Turns, then the turns between two rows, first turn first; the first pair answered:
G (before -> after):
[-21 -36  -2  16  15  -2  -6   5 -27 -13 -12 -34  -6  -9 -47] -> [-32 -37  -4  -4   1  29 -15 -19  -8   4 -21 -14 -30 -16  28]
[-20 -34 -28 -21 -33  40 -31   4   0  10   9 -22 -11 -11  71] -> [ 22  43  17  -2 -14  41   7 -22 -20 -36  53  19  15 -47  29]
[-13   1  -5 -10  22  -4   1   4   5   1  -7   9   0 -10  17] -> [ -3   1   1 -11  23  -7   9   4   4  -6  -1  10   6 -14  -1]
[-11 -52 -23 -25  -9   4 -13  10  -4  -2   2 -36  -7   7  27] -> [  6   5  13 -19  -9  36   7 -22   2 -22  24  13  -4 -24  49]
X (before -> after):
[ 10   3   4  15   9  10  -8 -44  30 -15 -13  -8 -11 -12 -10] -> [ 15   3   6  22   8  -4  -2 -30  26 -21 -11 -13  -2  -5 -33]
[  9 -20 -25  -1  -9 -22  22  22 -11   5  19   0  31  25 -15] -> [ -8 -31 -22 -17 -14  16 -11  -7   2  17  -3   4  -1   3  47]
[ 13 -21  -2   6  -6 -12  -3  21 -21  -8  14 -38   6  -7 -27] -> [  1 -13   8  -5 -13  28 -19 -10 -10  -1  14 -16 -12 -29  28]
M (before -> after):
[  8  19  51  15  30   1 -26 -10 -11 -13 -20 -16  -5  -7 -49] -> [ 22  27  50  11   7 -12  16   0 -14 -32  17   9  27  -8 -43]
[ -6 -17   0 -13   1   8 -12   1   4   6  -4  -4 -17  -9  17] -> [  1 -23   1  -6   9   4 -17  -4  -3  -3  -6 -15 -16 -17   0]
[ 20  24  16  42  13   1 -15  23  -5  -3   1 -17 -16   4 -57] -> [ 29  30   7  31  -7   0  18  29  -2 -20  34  11   1   6 -40]

Between the rows of a pair lie 2 to 3 turns.
[  7  -1  47  -5  40   3 -43 -19 -30  -6  -6   6   1  -8 -20] -> [-12 -48  19 -29  11   3 -51   0 -24  12  -7 -17  -2  16  11] | G then M then G
[ 13 -11 -27 -21 -11 -29  -1  33  62  13  -2  28   7  37  -1] -> [ 10 -15 -23 -26 -19 -18 -10  25  64  13 -13  31  -5  30  19] | X then X then X
[-10 -55 -23 -12 -25   5 -19  38 -23 -17  16 -38  -1 -10  22] -> [-11 -49 -38 -20 -35  -3   7  41  -2   0   8 -11   0  13  34] | G then X then G
[ 10  38  17   9  -1  13  17 -15   5   0   6  29   2 -10 -11] -> [-13 -22  -6   2   3   1 -27   7  -7  20 -29 -25 -11   6 -20] | G then G then M
[ 26   8  15   1  12  16  22  19 -33 -19  37 -14  25 -12 -33] -> [ -3 -12  11 -15  15  53 -19  -8 -13  23 -12 -15 -15 -12  42] | G then G then M
[ 10  39  15  26  42  -1 -15 -29  -2   7 -20   6 -10  -3 -44] -> [ -9  29   6  -3   5  41  -9 -40  11   5   3  30 -21 -14  49] | M then G then X
[ -6   3 -10 -22 -17  -3  24 -10  13  -4  17  10  10 -12  46] -> [-16 -26 -25 -14   8 -18  -7   6   5  20 -25 -24  -5   0  11] | M then X then X
[ 10  -7   8  20   8 -23  -1 -14 -16 -26  21 -25  22  10 -56] -> [ -9 -44 -26  -7 -27 -23  18   8   4  -2  21 -17  15  48  -1] | M then G
[  1  24  17  25  10  18 -31 -31   1  -3 -16  -1 -24 -31  -1] -> [ 12  24   1   9 -27  -6  33   0   5 -20  44  20  17 -13   8] | G then M then M
[  3 -33 -14  -2 -15 -35   2  37 -14  -1  18 -34  29  11 -23] -> [-13 -27  11  -5  -4  27 -45 -12  -7   8  -2 -25  -9 -31  37] | X then M
[ 16  35  19  16  40   3  -7 -20 -15 -21  15   0  13 -22 -53] -> [ 13   2 -10   9  29 -34   4  18 -15 -13   9 -20  24  15 -73] | G then X then X
[ 36  48  19  22  22 -29  38   9  -1 -16  11  23  29   1 -66] -> [  6  42  15 -15 -12  24  25 -27  37  17  -2  63  -1   3  61] | M then X then X
[  7  22  11   2  -3  10  11 -12  -5 -18  16  16   2 -20   8] -> [ 10  12   9   4  -5  -1  10   0 -19 -21  26   4  13 -12 -10] | G then X then X
[-32 -49  -5 -23 -11  -5  19 -33  26  12  18 -15  -2  42  39] -> [-25 -50   7   1  20  -9 -20 -22  -3   0   0 -52  -9  26 -22] | M then M
[ -2 -49 -17 -11   1  -4 -20  15 -16   1 -10 -58  -9 -10 -12] -> [ 30  16  12  -1  -5 -20  47   5  -7 -23  29  -5  18  -9 -42] | G then X
[  1 -16 -11  11  -3 -20   9  26   4   1  -8 -22  14  17 -24] -> [  7  26  25  10   8  27  -8 -21  19   5 -18  16  -5 -15  15] | G then M then G
[ -9 -17   3 -10  10  46 -33 -12  -2  -2  -8 -15 -23 -32  14] -> [ 12   0  13   9  22  15 -12   5 -21 -23   5 -19   1 -27 -57] | G then X
[ -2  23  -9  17  14   5 -11  14   1   7 -15  -5  -5   4 -48] -> [ -5  10 -30  -3  -6  -5   6  31   7  13   5  -3   9  29 -18] | M then M then G
[ 11  -8   2  12   6 -24   8   0   1   4  12 -10   0  13 -33] -> [ 18  16  11   4   4  -8  21 -15   4  -4  19  11   4   2 -14] | X then X
[ -7 -11 -32  16  -2  -1 -20   7  32  25 -12  -2 -20  23  32] -> [ -7  -8 -13  24  11  15 -44  -9  23  13 -16 -12 -28   2  23] | G then G then X
[-11  11 -11  20  -1 -10  72   9  10  -4   3  33  52  -7   2] -> [-39 -38 -34  -6  -6  19  14  -2  17  16 -33   7  15  -6  57] | G then X
[  4  -9 -27  -7 -27 -16  37  14  30   5  -7  34  14  -6  46] -> [ -3 -25 -14  13  18 -13 -35   2  12  16 -61 -19 -17 -21  -3] | M then M
[  0 -17  -5  -3  -3 -22   5  21 -17 -26  16  20   6  18 -22] -> [-12 -33   3  -5   2   9 -31   4 -24 -16  -3   4 -19   0   1] | X then M
[ -9  12   8  11   9  21  -6 -33   7  17 -13  21  -7  -6  14] -> [  5  22   2   4  -7   5  29 -16   5   6   9  32  16   3   4] | G then M then M
[  3  -9 -15   3  19 -51 -12  41 -31  22  -2 -13   2   5 -31] -> [-11 -20 -32 -18   6 -40 -11  37 -11  37 -19   2 -13  24  12] | G then X then X
[-11 -51 -21 -30 -25  11  -5  15   1   0   5 -27   8  -8  35] -> [ 14  -8   2  -5 -14  -5  18  13 -20 -37  45 -17  34 -31 -20] | G then G
[ 20  27  19  -3  -1  23  24 -19 -10 -27  33  34   4 -29   1] -> [ 16   7  22  -2   5  27  -6 -18 -25 -32  27   8  -7 -41  -8] | G then X then G
[-12   3 -22  20  10 -64  -5  18  -2  21 -47  27  -7  37 -55] -> [-37 -19 -20  -8 -12 -11 -26  -5  20  36 -52  40 -33  20  51] | M then M then X
[ -9  -8 -24   3  -1 -29  16  20  33  38 -29  29 -13  40   3] -> [ -8   2  -2  16  17 -11 -15 -10  26  42 -49  21 -34  19  -1] | X then M
[  7 -32 -36 -11 -28 -21  -8  17   8  18 -19 -26 -14  16  25] -> [ 23  -9 -32  -9 -25 -37  18  25  -6   4   5 -21  11  23  -4] | X then X
[  5  15  25  23  14  27 -27 -12 -19 -10  10  -4 -25 -51 -14] -> [ -8   4  19  11   4  37 -23 -21  -3  12  -9   7 -34 -38  34] | X then G then G
[-17  -7  21  34  20 -46  40  10  16  16 -28  -6  11  35 -67] -> [  1  36  47  37  14 -18  67 -19  15  -1  -3  41  10  15 -40] | X then X
[-16 -40  -9 -15 -16  24 -13  20 -19 -13   7 -27  -9 -19  22] -> [  1 -13 -11 -13 -29  -1  37  26 -10 -18  30   7  19   0   9] | G then X then M
[ 21  -1  -8 -21 -34  22  16  -2  -3 -25  52 -10   6 -19  22] -> [  1 -26 -25 -27 -23  33 -25  -4  -1  -6  20 -33 -18 -24  38] | X then X then M
[  2   1 -19   0 -23 -35  67  30  12 -11   1  36  11  42 -17] -> [-21  -6 -21  -7 -11  -6  14   2  32  22 -54  38 -26  38  27] | G then G then M
[ 22  33  22  17   3  21  15 -16   3 -18  28  17  -5  -4 -12] -> [ 24  37   8  17   3   4  33  -3  11  -8  21  20   4  20 -21] | X then G then X
[-11 -38 -15   0  -4  -5 -25  30  -6   4  -8 -38   9   7   3] -> [ -7 -30 -17  -7 -25   1   4  38   1  -6  18 -19  25  18  19] | M then M then M
[ -6 -14   1   1   6  50 -46 -18 -21 -29  28 -22 -23 -45  11] -> [ -9 -10  -7 -18 -10  59 -27 -19   0  -9  21   6 -23 -26  63] | X then G then G
[ -8 -35 -25  -6  -1 -11 -12  20 -16  -1 -17 -38   9   4 -20] -> [-20 -17   1  -1  10  24 -33 -15  -5  -1 -28 -23 -12 -18  14] | G then M
[ -6 -13 -14  23 -20 -49  24  24 -12 -11 -30 -11  17  25 -33] -> [  5  28   9  16 -30 -31  48   3  -5 -21  -5  24  25   1 -15] | X then X
[ -8 -33 -21 -25 -26  14   1  17 -12   2  27  -8   0 -16  21] -> [  7 -17 -13 -10 -15   3  14  22 -22  -8  41  -2  17 -20 -14] | G then G
